One turning vector, and how many steps it has turned:
The counts run from 0 to 594.
[ 46   5 -34  40  18 -12 -25  36  36 -34 -35   8  -1 -38  21 -19 -10 -30
  25 -43  10 -27  -7 -26  -2 -68  -2  42 -35 -30  58  15   4 -36  49 -44
 -34 -19 -41  18  20  -3 -35  26 -33 -46 -37 -24  13  25  20  -1 -30  -3
   7  10  16  21 -13  -2  -8  36  -8 -30 -15   2] | 178
[ 41  -7 -54  71  25 -21 -16  59   2 -41 -30  29 -28   1  -2 -28  -8  -2
  46 -31 -15  -9  -7   2   9 -65  -5  28 -12 -18  24  -7  35 -37  45  -8
  -9 -30 -48  26  24  27 -54  32  -1 -42   9 -24  12  14  33  40 -56  15
   1  11  33   2 -14   7  -4  -8   0 -11   3  13] | 182
[ -2  14 -12  -5  53   8 -49  25  25  54 -59 -10  66 -30  44  -8 -47 -30
 -28   5  32  29 -66   8  24  -3 -34 -38 -36 -19  47   8  -6  -3  -1 -24
 -24   1 -22   6   2 -14 -18  44 -28   5 -43 -24  25  -3 -20 -19  47  29
  17  36   4 -18  14  -3 -14 -19  12   3 -27  26] | 546
[ 22 -33  -3  10  -1 -16  -4 -11 -20 -24  17   9 -70  11 -18  -1 -13 -44
 -32  12 -35 -40  37  16  21  11  -9  35  20   6 -47  31  20 -47 -26 -11
 -21 -48 -18 -34   3   1  10 -65 -17  52  33   7   2  29  32  27 -38  45
  15  11  29  19  18  47  68 -17 -23   4  11 -22] | 487
[ -6  76   0  11  10   1  -8 -46  59  12   0  55  20  -7   8   6 -53 -55
  -6  39 -19  18 -15   4  30  -6 -51 -10  -9  -5 -18  16 -45  35 -16   2
  -9 -46   9 -30 -37 -34  35   5 -36   8 -20 -13 -18  13 -60  -3  -5  -8
 -44  25  36 -23  24  -8 -13 -31  -3 -18 -27  24] | 311
[ -9  11 -11 -19  49  18 -40  21  13  47 -44 -11  47 -36  53  10 -57 -24
 -31  -5  59  17 -73  14  16   3 -43 -28 -50 -11  44   7  -5  -1  -3  -3
 -31  -2   1  -7  -9 -46 -16  38 -24   2 -35 -34  26   7 -10 -40  52  20
  19  27   0 -31   7 -11  -9  -4   2   6 -11  21] | 544
[-38  15 -18 -42  36  15   5 -32   9 -29   3  42 -61 -47 -50  13  42  16
 -14 -17  14 -24   9   6  33  -4   9  10 -22  21  -9   2  -2  35  17  44
 -16  42  -1  14 -59   3  -5  19 -16  -6  39  -8  17  33  63  -2 -78 -12
  22  12  10  20 -21 -19  56  -9   9   5  43  13] | 271
[ 27 -47  12  21  44  41   4  14 -39 -40 -18 -16 -15 -37 -10  10  -5 -42
  25  21   0 -13  20 -61 -18  37  14  15  -9   7 -16 -23   3  15  87  75
  30 -33  21  38  29  35  30 -10  14 -31 -13 -13  19  -9  -1  33  11  -4
 -46   7 -25  47  -3   3   6  44  -7   9   8 -23] | 107
[-44  21   2 -34  -9  12 -32  15  39   8 -36 -20  -8  -1  53  25   9  22
 -40 -26  -1   0 -25  38 -12   5 -33  10 -66  14  32  16 -31  28 -55 -37
  -8  15 -22 -63 -58 -56 -19 -12 -29 -16  21   0 -17   5  25 -48  -7  21
  28  -3  12 -38  23  -1  44   5   5  37   3 -10] | 386
[ 14  11  -6  23   1  35  20 -10  25 -25  28  28 -70  17  33  52 -18 -50
   3  -6  -5   6  16  13   7   0  -7  43 -32  14 -24 -24  -4  28  44  -9
 -10 -44  51 -36 -38 -32  58 -76  34 -12  25 -12  -2 -10   4  -8  -8  21
   2  -4  19  -4 -34  -1  67  -2 -30  28  25  21] | 82
[ -2 -21   6  19  45   0  -5  29 -37  15  -9  35  50  -6 -16  39 -15 -59
  16 -17   4 -60  15 -21  -4  24  -3  10 -61  40  17 -29  14  46  32  52
   1  -1 -22 -16  23 -53  14  23   3 -64 -40  -8  38  -8  23  17  11   6
 -42  -5  14   3  41 -36   1  36  12  39   7 -24] | 292
[-38 -14 -27  44  35 -11  19 -25   8 -28 -26 -11 -17 -49 -45 -18  73 -23
   4   0 -44 -18  61 -45   1  16  63  23  17 -27  -2  10  -2   6  39 -19
  21 -25 -66   9  -6  52  23 -47 -13 -24   9  -9  -2 -25   2  23 -26  -1
  10 -23   5  42  10  -9  13  42  -6  -3  -9 -24] | 259
[-65   4  10 -42  26  33 -34 -14  12  18  -6  33   0 -59 -15 -28  -9  -5
 -25  66   9  13   0 -20   2  32 -36 -29  -2  -6  -1  42 -39  17 -20  50
  20   1   1  -4 -33 -21  19  23 -33  27 -10   0 -13  18 -33 -31 -67 -44
 -50  18 -13  18  35  -1 -43 -28  32 -15 -23 -24] | 126
[ 12  45 -48  -6  25  17 -59  -5  41  -2  -9  -5 -55 -41  37  -8  34  10
 -46  -7   6  49 -24  21  18 -10  -6  11  -3 -39  20   3 -25  -7 -27 -73
 -21  -1  24   8 -34  38 -15 -15 -37  18  40  -5 -28   7 -21 -33 -25  14
  41  36 -15  -4 -57  28  57   8  -1   7  11  16] | 572
[  4 -18  20  13  40  10 -55  14 -56  59 -54  -1  51 -15 -22 -14  12   3
 -41   0 -18 -41  -1  -9  39  41  15 -27 -18  27   9   8   7  -2 -28 -11
  14   5 -64 -33  15   4  25  -2 -60  36 -35  13  36   8  -3  19  29  42
  14  30   5  -1  50   1  14  41   2   3 -32 -35] | 141
[ -3  49   5 -34  -3 -16   7 -16   5 -17  21  42 -18 -11  20  -5   3 -24
 -22 -20 -64 -48   0  52  16 -31 -40  67 -14  12 -13  -6   0  -3 -56  17
  19 -58 -26 -22 -27  22  -7  -8 -33   4  18  -9 -41  51 -19  43 -16  17
 -50  13  15 -36  17  19  38 -16 -17  33 -40   5] | 159
[  7   0   6 -12 -31  24   5  -5  17 -13   7 -17 -45 -57  24  22 -72 -55
   5  35  12  45   2 -66 -11 -10  49 -13  48 -28  10 -37 -35 -39  41   3
 -48  -3  37  18   2   5 -28  -9 -38  -5  18 -44 -21  -2 -28  27 -32 -13
   1  13  27  23  12  51  26 -24   7  27 -12  13] | 95
[-67   0   6 -48  26  27 -25 -19  10  18   0  35 -10 -68 -10 -26 -15 -12
 -38  69  18   6   1 -16   2  33 -33 -33   1 -13  -5  41 -35   9 -28  53
  18   4   6  -7 -34 -28   4   8 -21  27  -9  -7 -20  18 -25 -37 -59 -45
 -51  12 -24  24  43   1 -34 -25  32  -7 -11 -23] | 125
[-64  28 -32 -22  -6   6  11   0  17  55 -38   0  20 -34  17   5 -15   7
 -18 -35 -27  20 -63  47  10 -27  10  -7 -23 -11  60 -18  -6   2 -25 -54
  -9   8 -69 -50 -39 -18  -1  -1 -29  -9  21 -20 -29  -8   8 -12 -12  36
  27  17  47 -32  16  -9  24 -25  25  20 -26  28] | 391
[-19 -21   0  34  77 -38  -3 -29  14 -54 -31 -26  17  -9 -16 -15  79  10
  28  15 -13  -3  22  35  11  24 -54 -30 -10  14  -2  26  13  31 -21  35
 -10   5 -92  50  -9   7 -47   2  26 -10  13 -21  15  -4  54  15 -12 -36
 -12  10  -6  10  -3  -7   4  13   8   5   9 -18] | 38
[-29   6  49 -43  -2  23 -42 -56 -11  46  29   1  27 -35  28  16  -7 -39
 -30  67  12  15  12  -8   5  49 -17 -34  30   4  -5   4 -44   7 -69   0
 -18  13   6 -19 -13 -36   7 -17 -50  47 -10 -15   3  -8 -44  -8 -15 -20
 -20  20   2   2  44  37  26  -4  35  35 -23 -17] | 464
[-18  -7  56 -27   2  11 -29 -12  36  38 -11  14  47  -8  44  36  -3 -27
  19  -3  13  -3  -3  20  18  -5 -25 -19 -35  27  52  -3   0  11   4 -38
 -68  28 -34 -12  -6 -71  23  10  -9   6 -42 -27  66  -9  37  -7 -36 -15
  38  15  48  -7 -10   3   5 -16  13  38 -34  20] | 60
[ 19  23 -10  38  68   9 -13 -16   8 -22 -16  -5  -9   2  43  -7  45 -13
 -11  -2 -37   9  -1  51  26  23 -41  20 -15  -2 -21   0   4  25   1 -12
  32 -68 -10   9 -15  42  52 -52  28  30  12 -14 -10  -2 -35  11  64  20
 -10  26 -31 -26 -48   0  33  22 -43  15 -21  16] | 563
[-13   0 -45  54  48 -31   6  45  -1 -49 -47  12 -17  15 -15 -12 -29   5
  24   6  -4   1 -17   0   7  -3 -47 -23 -20   7 -31  17  -3  21   6  83
  27 -26 -47   1 -27  -9 -71  34   9 -47  34 -17 -12  14  24  20 -15   9
 -50 -13  13 -16  59 -15 -18 -32   2  -5  36 -15] | 524
[ 33  33  -3   0 -19  54 -50  16 -33  33  26   1   7   5  35  32 -53 -35
   2  -9  13  -1 -28 -32  -3 -15  -3  43 -22  -1  -3 -40 -18   0  11   2
  -3 -51  65 -28   7 -13  21  20 -67 -24  -3 -17   5   4 -70  17  19  38
 -22   2  39 -40 -16  19  28  16   1  31 -21  11] | 319
[ 51 -27 -42  54  43  -2 -50  23  22 -43  -8 -10 -48 -14  16 -28 -27 -56
 -15  22  22   3  10 -25   2  -5 -42  30   7 -50 -24  63  -2 -53  26 -25
 -22 -69  26  17  24   7 -14 -23 -13  18 -19 -10  19  15  -9 -12 -19  19
   0  13  -5  32 -14  34  11   1 -19 -49  20 -14] | 334
[-34  18 -52  -3  20  23  37  -8  16 -19  40  38 -71 -53  11  25  -9 -36
   8  -7  30  17 -11   1   6 -22  10  16  -8 -27  24 -35  11   3  53   8
 -28 -12  37  14 -36 -30   8 -30  34 -26  44 -51 -38  -1  -8 -29 -44 -45
   2   2   3 -11 -56  -2   9 -16 -22  29  10  38] | 423
[-22 -27  -3   2   0  22 -35  -1 -43  38   2 -54  39   1 -26  24 -11 -41
   2  15 -48   7  -7 -11 -56  54 -11  29 -24  -2  13 -20 -11   5  -2  -5
 -11 -37  -3 -41  39 -14  69 -13 -53  -9 -14  11  -4 -14 -22   7   6  41
 -27  25  67   3 -16  17  23  27  39   9 -21 -45] | 473
[-18  -1   9  28  21 -12  -3  11  38 -10 -37 -27  11  22  23  21  16 -16
  30 -30 -24 -13  18  -1  28 -18 -11  33 -16  -5  -9   1  25  -7  45 -24
 -37 -52 -49   3  -8   7  35   1  -8 -12   2 -46  68 -11   7  47   9  30
  58 -24  61 -44 -47   9  -4 -30 -34  25 -57  24] | 403
[ 17   7  -1  61  46  12   6 -23 -11 -43  10  41 -32 -11  44 -35  39   5
  45  -2  56 -31   8   3  49 -52 -24   0  16  -6 -28  14  20  -1  20  37
  22 -36 -30  31 -32 -19 -68 -15  32  -9  16 -50  22   8  -1  11 -20 -38
 -16 -39 -34 -11  15  -8   3   3 -26   5  18  37] | 190
[ 19 -12  13  21  45   6 -24  38 -16  20 -16  60  44   3  -9  35  -5 -56
  -4 -15  13 -61  23 -16  27  18  -2   7 -60  41  10 -17   7  44  25  30
  12   3 -11 -16  17 -47   5  27   5 -52 -54   3  62  -7  29  15   0  20
 -22  -5  -4   9  52 -34  11  32   6  35  16 -18] | 294
[ -3  44 -60  61  13  -7  22  20  47 -40 -12  51 -81 -25  12  13   2 -11
   8  -9 -28  40  18  -2  34 -12  41 -10   3 -27  12 -28 -13  13  39 -44
  -7  -3  -2  -5 -37  13   3 -45  22 -32  58 -23 -50 -13  -7  -3 -43 -20
  19  15  -1  -9 -20  -5  17  -4 -26  14   9  17] | 418
[ 70  11 -16  46  26  43 -36 -12 -50  46 -17   8   8 -21   5 -13 -38 -30
  -1 -10  12  -6 -34 -32  45 -11  38   1  12  -4   6 -21   8 -26  44 -29
   1 -42   4 -11  21  27  33 -15 -51  35 -25 -16  27  14 -45  34  44  48
  13  41  23   2 -15   9  35  40 -23 -19 -23  23] | 325
[ 37  33  -9   9 -13  57 -53   9 -36  46  22   5   9  -1  33  24 -46 -32
  -2 -18  26  -9 -33 -37   8 -15  11  45 -14  -5  -5 -34 -16  -2  15  -7
   1 -48  59 -31   6  -8  22  18 -69 -15  -8 -17  15   4 -67  13  22  46
 -13   0  31 -37 -15  15  37  25  -3  28 -14  17] | 320
[ 28  25 -20  27  -2  -3  18 -32 -40 -21 -17 -37 -15 -35   3   4 -20   1
  20 -52  -2 -21 -41 -11   4 -28   9  13 -13   1  40 -16   4 -22  19 -13
 -50 -21 -44 -12  -1 -30  -3 -30 -69  -5  19 -38 -33  47 -14   3  34 -16
  15  44  54 -34 -35  12  17  67 -41 -17 -33   0] | 171
[-10  48  -6 -29   4 -22   9 -22  11 -17  12  44 -14  -6   7 -12   1 -27
 -24 -21 -69 -44  -8  57  13 -35 -45  65 -17   8 -16  -1   2   2 -55  19
  19 -62 -35 -18 -26  24   0   1 -30   5  16   2 -44  46 -13  43 -16  27
 -53  19  21 -31  17  11  38 -23 -10  23 -35  11] | 158
[ 32  36 -10 -15  29  16 -56   3  44 -27  -1  -5 -56 -30  73   9  33  -6
 -51 -11   1  14   4  34   5   3 -25  31 -28 -22  12   5 -31   2 -31 -56
  -9 -17  40  14 -23  23  -5 -32  -9  17  20  -3 -27   8 -23 -31   4   6
  25  33 -45  -9 -43  30  68  26 -28  29   7  -1] | 569
[ 11   3  -5  39  39 -32  28  -4  23 -42 -38 -51  -7  17  22  38  16 -41
  19 -42 -23  -8  13   9  12  -2  -2  31 -17   6 -23 -26  21  15  33   7
 -32 -48 -43  16  -8  20  -6 -20   9 -33  26 -41  27 -17  19  52  60  39
  32 -15  33 -32 -23   7  48   4 -44  41 -15  16] | 407
[ 15  14  11 -12  -1  57 -35 -15 -31 -36  23  22 -55 -44  49 -42  33  17
   5  25  18 -11   0 -16  -2 -23 -10  34  24 -11 -15   0 -24 -12 -17  40
  59 -41  23  24 -23  36 -38  -4 -21  15  24  -9 -26  29 -45   4 -45 -25
 -56 -14 -60  10   4  30  25  30  -2   9   1   0] | 346
[-25  13 -39 -27  18  27 -20  -3  -6 -39  -2 -65 -37 -67  24  -3  36  18
 -21 -25  14  16 -34  -9 -49   0  -9  39 -26 -40  36 -11 -21  -5  -9   1
 -12 -16  14  23 -16  22 -22   0 -52 -24  39 -21 -66  22 -34 -41  12 -29
  -7  17 -14 -17 -62  26  22  54  -2  13  -6 -14] | 17
[ 20 -32  -3  23  10  31  30   4 -78  -8 -40   5 -24 -44 -26 -14 -38  14
  32 -39  21 -48 -32 -30  33 -28  34 -20  -7  28  34 -14  37 -37  68  39
 -10   3 -60   1   8 -15 -10 -13 -30   4  -3 -27  12  44  38  26 -13  -5
   5  36  26  13   9   1   2  38 -17 -18 -10   0] | 511
